(in the rows, 128 means zero)
One turn moves every row onto another: examples first, then more rows asked:
zere: [168 147 139 123 132 145 101 141 176 131 154 154 161 142 120 125 127 113
 101 151 133 149 108 140 114 106 141 101 109 121 108 153 153 151]
famev: [116 141 156 126 110 136 116  89 106 143 160 136 117 136 104 127  81 136
  93 111 109 105  72  96 123  93 136 127 163 127 141 107 131 134]
pefuz: [141 131 129 102  93 123 129  77 116 152 117 104 111 138 141 129 142 138
 134 128 143 123 127  99 198 159 146 169 145 127 128 124 115  91]
taga: [138 110 122 100 120 138 133  74 117 155  95 120 129 138 145 127 156 142
 138 117 136 144 122 115 168 157 129 190 154 139 116 137 122  84]
pagu: [136 138 130 113 149 148 116 137 160 143 133 122 211 119 111 112 113 126
 118 128 171 105 109 127  97 121 139 126 112 126 110 143 116 125]
zimun: [138 121 150 136 128 127 118  73 106 119 156 124 125 134  92 103 101 132
  95 142 101 111  79  70 117 116 123 121 166 127 118 106 147 148]
Vano: [101 113 100 151 140 123 124 103 124 109 113 112  85 117 135 115 142  88
 145  79 157  83 133 120 144 103 112 143 152 104 155 104 112 118]
Muni: [122 116 108  76 117 109 125 134 101 121 137 130 124 161 143 151 156 134
 161 104 147 103 123  94 177 143 114 141 120 114 111 118 151  93]
poz: [120 125 131 121 128 130 109  89  98 131 135 122 127 105  97 121  95 135
 104 152 102 115  68  97 100  96 125 150 161 119 150 104 132 135]
lanik: [171 146 139 114 133 146  93 136 174 138 145 156 158 153 117 134 133 124
 100 154 132 142 106 143 124 115 142 112 101 119 106 159 150 144]
Lobik: [132 120 125 103 121 130 133  75 119 148  98 118 122 141 142 128 155 133
 133 118 143 142 133 114 176 160 132 192 148 138 115 137 114  82]
zefi: [155 150 135  99 141 136 109 127 177 132 134 173 154 168 110 132 127 129
 112 156 130 140 105 144 131 108 137 117  91 123 109 137 150 135]
dumes: [143 143 136 106 155 138 121 115 162 147 121 134 203 139  97 124 114 118
 129 136 167 103 113 119 105 125 140 133 100 132 113 139 105 115]
vono: [ 99 101 109 159 139 130 119 113 117 104 118  94 101  96 123 102 139  88
 138  86 157  90 124 118 137  99 106 136 145 108 147 105 114 124]
nele: [129 129 141 116 138 108 139  81 160 106 150 129 134 157 159 128 148 102
 135 108 126 148 170 125  94 104 124 134 151  96 115 150 170 147]
nanut: [127 127 120 112 110 155 142 128  98 141 106 120 135 148 110  73 136 114
 157  87 185 149 126  78 144 108 105 127 187 141 118 125 113 141]
givot: [169 148 109 105 115 126 123  95  94 135 117 154 117 158 137 124 156 107
 179 125  89 119 160  99 164 144 128 146 141 109 123 139 109 121]
Roz: [142 109 127 137 171 156 122 140 157 161 131 139 171 170 117 124 139  99
 108 177 137 130 123 130 120 115 160 111 153 142 128 148 132 130]
soze: [139 116 130 136 179 139 133 132 157 160 114 156 162 184 108 116 132  98
 120 172 128 127 118 122 123 123 152 106 142 143 126 139 118 117]
paf: [144 137 111  90 107 123 121 123 108 113 104 125 120 115 105  79 155 147
 158  87 161 154  99 104 129 116  78 143 151 133 100 143 129 171]
riv: [140 115 151 119 111 115 124 116 154 118 123 119 138 147 152 128 118  85
 123  85 163 117 136 111  98 113 130 133 135  56 141 158 140  93]
Keles: [144 142 140  96  95 123 113  77 103 130 155 109 107 133 118 117 115 144
 105 150 131 104  90  69 178 139 157 136 152 116 129 113 138 142]
Kedaz: [144 149 108  86 102 136 123 126 106 124 110 133 120 114 112  82 149 143
 152  92 164 162 102 103 125 119  71 140 144 130  97 141 125 161]
guko: [135 123 102  92  96 164 133 143 107 147  98 158  86 151 114  85 145 112
 131 112 151 160 100 117 154 104  91 135 183 120 131 150 133 146]
ras: [129 126 107  86 112  94 123 113  97 129 146 108 113 146 144 144 154 146
 163 133 131 108 123  87 184 154 125 135 132 129 121 114 150 115]
luvop: [129 147 130 152 106 119  98  90 134 102 137 124  83  98 121 111 125  99
 136  60 136 108 131 129 143 106  98 129 121 109 137 144 133 155]
Ler: [159 150 133 112 129 150 100 144 174 129 143 167 157 155 123 115 122 128
 104 149 126 143 109 147 124 104 141 105 109 112 109 150 156 150]
nuvo: [116 107 129 112 139 121 128 126 118 108 109 119  98 182 125 118  94  67
 147 119 153  94 143 101 158  93 118 124 140  94 133 146  89 123]
Fosi: [143 138 138 123 145 154 118 141 164 145 145 120 202 120 115 123 118 108
 109 130 170 112 106 127  96 110 146 115 116 126 113 139 111 124]
vagek: [135 148 124 150 116 106 108  74 140  98 129 126  79 115 126 112 134 103
 141  56 146 100 139 114 148 121 102 135 126 105 128 133 128 144]
gike: [132 120 130 116 106 148 139 125 105 134  98 118 127 153 107  68 138 118
 156  76 179 139 119  83 154 103 114 128 191 140 122 128 110 147]
kes: [141 112 135 153 112 145  84 137 149 116 162 112 153 114 120  78 118  98
  89 114 138 145 104 132 107 103 121 101 135 129 109 144 148 165]
gome: [127 139 119 106 128 105 112  96  82 136 143 105 105 121 131 124 130 147
 130 173 108 119  92  78 151 132 153 134 162 132 143 103 131 150]
Futet: [121 102 113 145 128 154  95 140 139 133 152 117 148 110 121  88 122  84
  94 136 124 138 110 149  95  95 121 115 159 137 134 153 141 168]
ged: [149 140 138 121 152 148 111 137 155 151 140 119 206 131 116 128 126 120
 121 133 165 105 115 124  98 118 148 120 108 130 109 137 102 124]
Vavo: [125 101 126 124 157 126 159 109 148 126 123 122 120 141 170 115 167  99
 105 118 124 121 127 141  81 119 114 143 154  74 111 135 110 105]
Mopu: [121 113 132 147 114 169 102 138 144 139 160 110 161 114 124  84 113  91
  88 102 145 121 109 146 103  90 132 111 151 132 122 134 114 153]
puden: [127 154 131  98 110 123 123  91  85 162 148 114 104 118 127 127 114 141
 113 137 118  87  82  90 150 143 153 142 159 125 144 126  95 136]
Peb: [140 115 127 143 168 156 129 140 163 157 135 139 168 149 119 116 137  89
 100 172 134 137 115 135 108 112 151 108 157 142 124 151 128 134]
ledu: [137 114 127 150 174 152 130 139 158 158 119 143 172 166 120 100 127 101
 108 168 132 135 122 127 116 122 155 106 163 143 123 151 127 131]
vebiv: [158 144 100  96 106 121 132  95  90 153 128 131 102 138 141 129 155 123
 166 143  92  99 136 104 170 152 132 148 146 112 135 132  98 122]
rem: [129 146 145 114 143 103 121  67 134  93 114 103 116 146 125 111 103 107
 152 111 150 139 162 110 140 106 107 155 116 127  94 151  91 157]
rezu: [129 108 111  76 110 120 125 133 100 132 135 134 131 162 147 148 152 142
 166  94 143 102 114  93 172 139 117 137 128 116 115 116 155  92]
vuv: [178 138 113 106 111 133 123  91  96 140 117 154 123 158 141 120 158 118
 184 118  86 124 151  96 157 144 128 141 146 110 119 136 118 124]
Difot: [104 105 117  91 154 110 132 110 139  98 110 124  69 155 136 126 128 113
 107 137 139 130 108 147 150 109  86 156 118 112  96 155 109 134]
tev: [119 107  96 145 141 117 121  72 144  96 116 128  62 122 123 110 161  94
 121 109 132 114 134 129 155 121  97 152 155 112 135 132 154 144]
Gake: [113  99 113 158 135 137 124  79 142 100 130 121  67 122 118  95 154  87
 109 108 126 119 133 134 162 111 100 139 163 125 130 136 152 153]
vut: [134 120 104  89  98 155 132 142 110 138  94 154  85 147 112  85 151 119
 135 104 142 145  93 129 154  96  97 142 185 121 134 151 125 154]

Gake goes to vono
Futet goes to Mopu
givot goes to Lobik
Now find these:
paf goes to vut
zimun goes to poz
lanik goes to Roz
Vavo goes to riv
vuv goes to taga
gome goes to puden
dumes goes to zefi
ledu goes to pagu
guko goes to nanut
Difot goes to nuvo
Peb goes to Fosi
vagek goes to tev
ras goes to vebiv

One turn moves every row onto another: examples first, then more rows asked:
mari: [150 160 125 114  76 131 112 142 170 143 101 151 120  96 108 155 127 121
  90  86]
zun: [149 101 133  86 156 129 131 157 155 100 115 131 146 163 134 128 162 154
 133 134]
sis: [137 115 133  97  92 168 105 144 144  94 137 194 131 140 127 110 134 179
  77  79]
pozav: [136 104 126  96  92 166 106 157 152 106 146 189 132 135 129 112 117 179
  79  90]
kizit: [123 100 133 110 104 167 112 160 134 107 151 181 127 131 134 112 154 170
  77 100]
pup: [120 128 127  98 144 106  94 126 171  94 110 140 161 134 113 187 173 149
 142 127]
rup: [150 105 119  85 153 119 118 130 140 108 102 146 153 165 125 166 178 159
 143 136]
Dig: [150 158 128 110  85 134  92 134 190 139  99 152 124 105 104 146 122 131
  87  78]
pazi: [146 151 135 104  79 140  86 130 189 133 121 157 136 101 103 160 122 129
  74  84]
darul: [129 148 143  85 108  96 120 120 159 184 109 176 122 122 102 205 126 154
 127 105]
tonep: [146 101 129  99 162 128 124 151 161 102 119 136 139 175 124 134 152 162
 139 136]
guv: [138 113 124  83 154 120 116 138 151 110 108 146 144 155 122 177 188 147
 147 141]
raf: [135 158 124  98  73 107 109 132 183 121 120 140 130  95 119 145 135 132
  77  84]
samit: [127  98 150  99 113 134 153 140 127 143 141 227 127 163 129 159 146 179
 138 118]
pomar: [133 152 156  92 107  86 127 127 161 174  97 179 119 124 103 197 133 163
 133  92]
Nal: [152 103 141 106 155 132 126 148 158  93 113 129 157 167 131 124 148 155
 125 126]
Fiz: [132 136 156  80  87  84 127 117 179 163 102 162 123 129 117 201 132 148
 137 113]
reke: [118 111 159  69 109 128 150 139 127 134 141 210 133 159 118 146 125 199
 135 128]
Fadev: [119 108 147  79 119 117 138 142 123 139 129 214 123 153 131 150 134 214
 134 100]
fumum: [122 132 124  96 146 116  88 124 190  92 121 128 149 136 109 171 167 143
 134 131]
bur: [135 113 122 115  89 172  95 156 142 112 138 205 121 125 129 120 154 169
  86  95]
Leram: [151 159 143 112  80 137  95 130 184 129 106 157 129 112 100 158 132 127
  76  74]
sozu: [123 152 148  88 109  90 121 114 171 178  97 177 121 125 108 187 119 165
 144 100]
budi: [123 153 159  83  94  82 132 116 169 174 102 170 116 127 125 174 112 158
 133 109]
Rabe: [130 115 135 107 152 128 102 150 190  79 130 125 151 145 119 131 146 152
 127 127]
Dofeb: [149 161 127 101  77 125 103 152 174 127 114 150 129  96  90 160 144 128
  78  95]
risek: [127 149 148  84  94  88 142 125 161 169 102 175 121 115 121 183 114 164
 148 106]
Geput: [158 154 123 106  75 126 100 140 174 146 102 150 115 101 119 140 137 131
  78  85]
gil: [118  94 161  83 117 125 142 132 134 150 144 210 129 151 134 160 147 195
 144 124]
ner: [101 110 158  91 108 129 129 133 137 139 139 227 121 152 137 154 126 196
 141 118]
beze: [134 122 123 114  86 184 110 145 137 106 140 195 130 120 126 118 139 159
  85  93]
Nefeg: [139 108 127 122 100 154 124 174 146 109 149 186 131 118 129 107 150 166
  81  88]
Sifi: [114 130 139  92 142 118  97 130 185  90 118 136 155 134 115 178 170 134
 139 134]
lotu: [137 154 147  66  94  80 140 127 155 167 105 165 124 126 100 187 129 161
 133 117]
vepit: [130 119 139 106  92 174 112 165 145  94 152 195 137 130 107 120 140 166
  79 105]
Bere: [121 102 135  77 121 124 138 147 122 157 132 209 120 156 128 157 122 203
 131 110]
topa: [137 142 127 108  73 124  99 144 180 120 109 135 121 107 116 153 138 121
  71  88]
pog: [112 111 144  83 105 138 139 129 127 135 141 220 128 140 137 146 125 201
 145 114]
Binin: [125 119 148  97 145 127 112 151 191  77 123 121 156 141 127 132 145 143
 123 127]
pasa: [141 118 119  86 158 116 111 123 160 115 109 139 138 163 115 173 176 149
 148 140]
livut: [121 147 149  76  89  86 138  97 166 155 112 179 127 137 118 198 131 145
 134 112]
noz: [123 126 149 117 147 120 102 145 189  79 120 124 167 135 119 147 142 144
 123 119]
Talo: [136 113 117 108  97 177  98 151 146 108 129 195 126 136 123 106 133 171
  86  85]
tilu: [111 108 137  83 124 133 128 132 127 146 129 220 124 154 128 147 129 206
 143 108]

Binin goes to zun
lotu goes to Dofeb
Now find these:
Bere goes to darul
kizit goes to gil
Nal goes to rup
budi goes to Geput
fumum goes to Rabe
Nefeg goes to samit
Leram goes to sis
pog goes to risek
tilu goes to sozu

